Named turns come first, each shown by rows before and after it. Which turns, in which order, take the first row of each pair that follows to the second? Write the first one first, as in the answered first pair.
lilur:
[-18.9   0.3  -2.2   9.5  28.8   2.4   0.4 -10.3  -0.2  -2.9   9.7   0.9
  -4.4  13.4  12.7   4.3]  ->  [ -9.6  -0.7  -1.7   6.4  32.5  -0.3   3.5  -5.2  -1.3   0.6  -0.4 -10.0
 -13.8  15.0  13.7   8.9]
[ -1.7   7.0  11.7  -9.6   2.7  10.4   2.6  -2.0   7.7  19.4  -5.5   2.9
  -8.1  -8.3 -20.7  -6.4]  ->  [  9.7   4.6   6.7  -9.8  -2.2   8.4   6.3   8.1   6.7  17.6  -9.3  -1.8
 -13.3  -4.4 -18.6  -8.8]
[ 20.5 -13.7 -11.3   0.8  -1.6  -9.4   0.6   6.9  12.3 -16.9  16.2  26.0
 -10.9   7.9   6.2  -6.8]  ->  [ -1.5  -8.2   0.6   3.4   6.6  -4.7  -9.3 -12.8  12.7 -12.6  21.3  35.6
   0.7  -0.7   3.4  -1.1]
sif:
[  7.2  11.2  14.0  20.4   1.9   5.7  -2.8  23.6 -15.6  19.0  -4.3 -31.6
  -3.1  32.9 -23.8  -5.3]  ->  [  6.0  11.8  14.0  19.2  -0.4   7.5  -3.4  23.1 -17.5  21.4  -3.8 -30.2
  -0.8  32.4 -24.7  -8.0]
[ -5.8   0.3   6.8  11.4   4.4   1.5 -14.5  -7.5  -7.8   4.1   7.1  -3.1
   2.2   0.4   1.0   1.3]  ->  [  0.9  -1.5   2.4  10.3   6.2  -3.8 -14.1  -6.3  -7.9   1.7   3.9  -7.7
  -1.9   1.5   5.4   6.7]
[ 20.5 -14.1  -0.4  -8.3   2.5 -23.4   0.0   8.0  26.4  -1.7   9.0  -3.1
  -8.8  14.2  -9.0  12.9]  ->  [-10.4  -2.8  -8.3 -14.2 -19.3  11.9 -10.6  -1.7   9.3  12.2  23.1   8.7
  10.4   5.5 -20.8 -16.1]
Tebas:
[ 13.8  -1.8  12.7  13.8 -10.4  -8.6  -9.8   8.9  33.8  -1.3  -9.1  -0.8
 -16.7  12.7  -6.6  23.9]  ->  [  7.9   3.8  18.6  15.2 -13.4  -2.4  -6.7  11.2  35.3   0.5  -6.4   0.5
  -9.9  11.9 -16.2  17.0]
[  0.3  -4.6  -0.9   2.5  15.0  -4.2  -9.2  -2.0   0.5   8.4  13.5 -16.8
  12.1  -6.2   2.8  22.5]  ->  [ -0.3  -2.3   3.4   2.3  15.5  -3.3  -6.8  -0.5   2.6   9.1  10.8 -18.7
  13.2  -6.6  -1.1  21.6]
[ 23.2  15.5   2.7 -24.8   6.0   1.4  20.7   8.2   0.9   8.8 -22.1 -21.6
 -11.6   5.9  -6.5  18.1]  ->  [ 12.2  25.7  13.2 -22.5  -3.1  12.0  23.0  11.2   3.2  12.4 -17.7 -15.8
   0.7   4.3 -22.5   5.8]
[-21.8  -0.3  17.9  33.2  -2.8  21.2   3.8   0.4   3.3  -6.0  19.4  12.1
  33.7   8.8   4.4  -6.9]  ->  [-20.2  -7.5   2.7  31.1   0.5  14.3  -6.1  -6.9  -1.0 -11.6  24.7  19.4
  28.3   7.2  21.1  -2.7]
tun:
[-15.2   3.4  -2.7  14.0  13.0   9.5   1.5 -21.4  -3.6  -1.9  -7.4  -4.4
  21.0  -8.1  18.2   3.5]  ->  [ -7.3  -4.0 -15.5   4.6   9.8  11.6  -3.5 -20.7 -10.8   1.3 -10.9  -5.7
   9.2  -8.6  24.8  -0.4]
[-13.3 -11.9   4.6 -10.1  15.4  -5.6 -19.7 -30.0   0.6   0.4   7.9  19.1
  -3.2  -8.5  11.1   8.8]  ->  [-19.4  -8.0  10.3  -4.2  16.3  -5.9 -17.4 -28.6   2.9  -1.3   9.9  18.1
   3.5  -7.9   9.8  12.2]
[ -9.0  19.8   7.2   8.4 -31.7  13.0   8.0  11.2   2.6  -2.5   9.4  14.1
  16.0  11.5 -15.2 -23.3]  ->  [-10.4  23.9  -2.2  17.8 -30.8  10.3  11.5  13.2  -3.6  -7.0   7.7   2.5
  22.8  11.0  -4.3 -18.2]
donav:
[ -9.0 -12.5   4.5   2.1  12.6 -15.2 -16.5 -17.9   3.4 -13.1   0.3  13.7
   6.4  -8.0  13.8  19.8]  ->  [ -0.2 -13.9  -9.6   2.7  11.1 -17.9 -12.6 -11.7  -4.8 -12.9  -8.2  -2.5
   0.1  -7.1  22.5  20.0]
[  1.2  -8.8 -22.0   2.3  -4.3 -10.0  -7.3  -1.4   2.8 -20.2  22.7  15.0
   2.5   6.1  19.3 -20.3]  ->  [  1.7  -9.9 -18.2  -0.4  -1.4  -9.5  -9.5  -3.1   5.4 -20.0  23.1  18.8
  -1.0   5.7  16.4 -20.5]
[-11.3   9.8  -5.9   2.1   3.0   2.2   3.5  -3.4 -17.6   8.9  -6.7 -14.2
   9.2  -8.4   2.5  -5.3]  ->  [-17.1   7.5  10.7  -2.3   7.4   1.4  -3.0 -12.7  -6.2   9.9   0.7   5.1
   6.5  -8.5  -8.2  -4.8]
[ 18.6 -13.4 -13.0   0.1  10.5 -17.3  -2.3  -4.0   1.2  -9.0   1.7   0.3
 -13.0   5.8  20.8  16.6]  ->  [ -0.9   6.2 -16.1  19.5   0.7  -7.8   6.1   0.1  -5.8 -14.4   9.1  -6.5
  18.0   4.9  22.9   9.6]
Then:
Each pair is two turns apart.
[-22.0  21.9  18.2  20.3  -7.9   8.5  11.4  -1.3   6.4  -8.2   8.1  -0.1
  34.9  -4.3  -5.6   2.6]  ->  [  0.9   2.7 -36.2   2.3 -16.4  10.5   1.2  -0.5 -20.5  -4.6  -2.5 -18.6
   5.5  -6.6  27.4  -5.3]	tun, tun
[  6.4  -2.8  10.9  -3.1   0.2  16.6  -5.7   3.4 -11.8   4.7  -9.7 -20.6
  -4.5   5.7 -12.4  -0.1]  ->  [  2.3  -0.6  11.1   2.8 -10.6  18.5  -3.8   7.3  -7.9  -3.0   4.3  -4.8
   6.1   8.7 -17.5 -13.2]	lilur, donav
[ -8.7   3.2 -14.1  27.7  -3.7  11.6  26.9  29.4 -14.6 -13.3   1.3 -19.7
  24.4  -6.6  -8.4 -21.8]  ->  [ 13.4  -9.8   8.8  24.8  11.0 -17.2  32.5  36.5  11.6 -22.5  -0.9  -6.4
   4.7   4.8 -17.4  -4.9]	tun, sif
[-12.6  -5.2 -24.4 -16.5 -18.9  45.2  -2.6   5.4 -19.5  27.8 -19.4 -21.4
  -3.8 -10.2  -7.6  -1.5]  ->  [ 22.5 -21.2  10.4 -14.5   9.8   2.5   9.3  16.8  16.8  14.1 -30.7 -15.6
 -31.8   4.0 -13.7  31.5]	tun, sif
[ 13.0 -15.6  -0.9 -19.3  -0.5   6.2 -16.8  -7.5   3.4  15.7 -11.0   1.1
 -18.9   0.9   3.4 -10.2]  ->  [  7.2  -5.3 -12.8 -10.8 -14.3  17.0 -11.7   1.5  -6.4  14.6  -8.4  -7.5
  -4.8   1.8   3.5 -23.6]	donav, tun
[ 17.9  -2.0  10.7  18.4  -7.9 -17.5   9.5  26.8  22.0 -15.8   6.4  11.9
  21.5  25.2 -22.2  -9.7]  ->  [ 13.8   3.3  -4.7  28.0  -9.7 -17.9  10.1  26.1  12.4 -21.0   7.6   0.9
  30.7  24.2  -6.6  -8.3]	tun, Tebas
[-34.1  17.8   6.1   8.0  -2.4  -0.5   0.7 -20.8  -2.5   3.1 -11.6  28.6
   3.6 -15.3 -12.1  15.0]  ->  [-12.1   7.8   2.3  -0.8  10.2 -11.6   3.9 -15.6  -4.6   8.7 -33.4   7.2
 -20.1 -15.8  -3.3  32.5]	Tebas, lilur
[-23.9  -3.6  34.6   2.2 -22.5   9.8  -4.9  -3.6  11.3   2.1  12.4  14.3
  16.0 -11.5 -11.3 -19.8]  ->  [  4.4 -16.0  26.6 -12.3  -3.2   0.7  -1.5   2.3   2.4  19.1 -25.5 -27.8
 -17.8 -15.6   0.1   7.2]	lilur, donav
[ 14.2   0.4 -19.1  -3.1  -5.5  -3.3   1.9  -0.7  -8.4   6.9  -7.0 -15.0
 -16.7   2.3  10.1  -1.4]  ->  [ 16.2  -2.0  -1.1 -12.6  -7.1   2.3  -0.1  -0.7   0.3  12.4  -5.4  -3.3
 -21.1   5.8 -10.2  -7.0]	tun, Tebas
[-23.3   6.8  20.0  -3.7  18.0   6.0   3.1 -14.0   4.3   3.1   2.2  -2.2
  12.9  -4.1  -7.9  20.8]  ->  [ -9.1   4.8  -4.1  -2.0  14.3   3.5   9.1  -2.0 -11.4   3.7 -12.0 -30.5
   6.3  -3.2   9.4  22.3]	donav, donav
